One turn moves each row of this set onto another row. After a few examples, where does it send each row asked below?
Fuso: [ 25.3  -9.7   3.6  -5.9   4.5  10.7 -11.2 -15.9  -8.5  -8.4  -8.8   4.5
 -13.7 -23.8]
Rute: [  2.7  -7.8  19.9 -16.3  26.3 -30.4  -5.9 -15.1   7.7  -1.1  21.1  20.1
  -9.9   2.2]
Sozu: [  3.9  -0.3   7.7  -3.2   8.5 -28.4  31.9  -2.9  -3.0   1.9  15.4  -2.0
 -17.3 -10.1]
poz: [  0.1 -21.4   1.4   0.1  26.0 -20.5   3.6   2.5  14.1   6.9   5.7  28.0
 -24.8  -4.9]
ful: [  6.8  24.0   7.6 -14.4  21.6  -9.9  -1.9   1.1  -6.7 -15.9   6.1  42.3
  13.4 -10.3]
gilek: [ -0.4  -8.3  -6.8  -3.0  -0.3   1.9  19.4 -10.9 -14.3   7.2  -2.5   1.0
  -2.8 -17.2]
pab: [ 11.0 -10.1  14.4   2.2  -5.4   3.2 -13.9 -16.1  -7.5 -14.7   2.8   7.5
  -1.5  13.9]
Vubom: [ -9.7  -1.1  12.8   4.7  10.5 -14.9  10.0  -4.7  12.3  -9.3  25.5  44.3
  -9.5   0.1]
zuvi: [ 18.6  10.6  25.9  18.3   4.2 -12.8   0.6 -11.9  -4.4  -2.9   9.0  27.3
 -28.1   7.0]
lud: [ 18.8  12.8  21.3   9.6  -5.5 -16.2   1.2 -14.8  -4.4   5.7  10.2  23.8
 -29.9   0.8]
Nuru: [ 13.6   5.8  20.2 -19.4  26.1  -9.8  -1.3  14.0  23.2  -1.8  -6.8  15.9
  12.0 -13.5]
gepon: [ 20.5 -13.9   6.3 -13.8  32.9 -17.1   5.3  13.9  -5.3 -24.6 -15.2  21.2
  -8.8   2.2]
Zerut: [ 13.6   1.7   8.7  -7.8  29.7  -5.8 -23.7  12.7   5.7 -24.1  10.3  32.4
  -5.5  -5.0]
fosab: [  6.3  -6.9  16.2   4.3 -10.7   4.6  -5.4 -18.1 -15.9 -10.7   8.0   8.2
  -9.2   8.3]
gibav: [  7.7  -5.5   8.3  -1.1  11.7 -19.2  29.2 -12.2   7.2  -5.2  -4.5  48.3
 -17.3  -9.9]
zese: [  3.8  -1.7   9.2  -6.2  -5.0   3.2  12.8 -21.4  -0.1 -28.8  15.3   8.6
  15.1 -12.6]
Sim: [  7.9   6.1  28.6  -3.4   7.5 -10.7   2.1  -0.2  25.5  13.3  -5.0  35.1
  -1.6  -1.4]
ped: [  1.2   2.6   4.6   1.5  22.2 -25.4  30.7  -1.2  -2.4   6.5  14.5   0.9
 -11.6 -13.5]
bov: [  0.9  -6.0 -12.1  -2.5   0.8   2.0  21.8 -10.3  -6.0   3.0  -7.7   7.8
   9.1 -17.0]
dipel: [ 29.9  19.7   1.6 -11.5  21.0  -9.3  -6.9   8.2  -9.5  -4.6  -2.9   4.4
  -9.0 -26.7]
gup: [  0.8 -10.5  27.3  -8.9  14.8 -20.0  22.7   8.0  26.2  -1.3  -0.6  15.9
   1.7   3.7]
bired: [ 30.6  18.2   4.8  -2.3  29.6  -6.2  -9.5   3.5  -5.1  -0.7  -2.8  12.4
 -13.0 -27.2]
tis: [ 19.5  11.8  20.2   2.9  16.6  -9.3  21.6   6.8  -7.4 -43.4  12.4  12.3
  -4.4  -7.3]
lafa: [  7.4  -1.3   8.7  -7.8  -3.0   7.0  15.4 -15.7  -9.4 -31.4  12.8   3.6
   6.8 -20.1]
kidif: [ 25.4 -16.8  -1.1  -4.0   5.9   5.7  -7.5 -18.1   1.9  -4.1 -15.7   6.8
 -10.7 -18.0]
git: [  6.4  -1.8  -5.7  -5.6  28.4  -5.3  15.2  19.9   5.8 -27.8  -0.4  35.1
   0.2 -19.3]
tuv: [ 24.9  15.5  17.5  -1.8   5.0  -7.5  16.4   8.3 -12.0 -41.4   5.2  13.5
  -7.4  -6.9]
Zok: [ 17.8   3.6  30.1  -6.8  11.5  -3.9  10.0  13.9  21.0 -22.9 -13.0  31.8
   5.8  -1.0]

lud turns into dipel
bired turns into ped
Where do these go?
Nuru turns into gup
poz turns into git
kidif turns into bov
gibav turns into ful
lafa turns into fosab

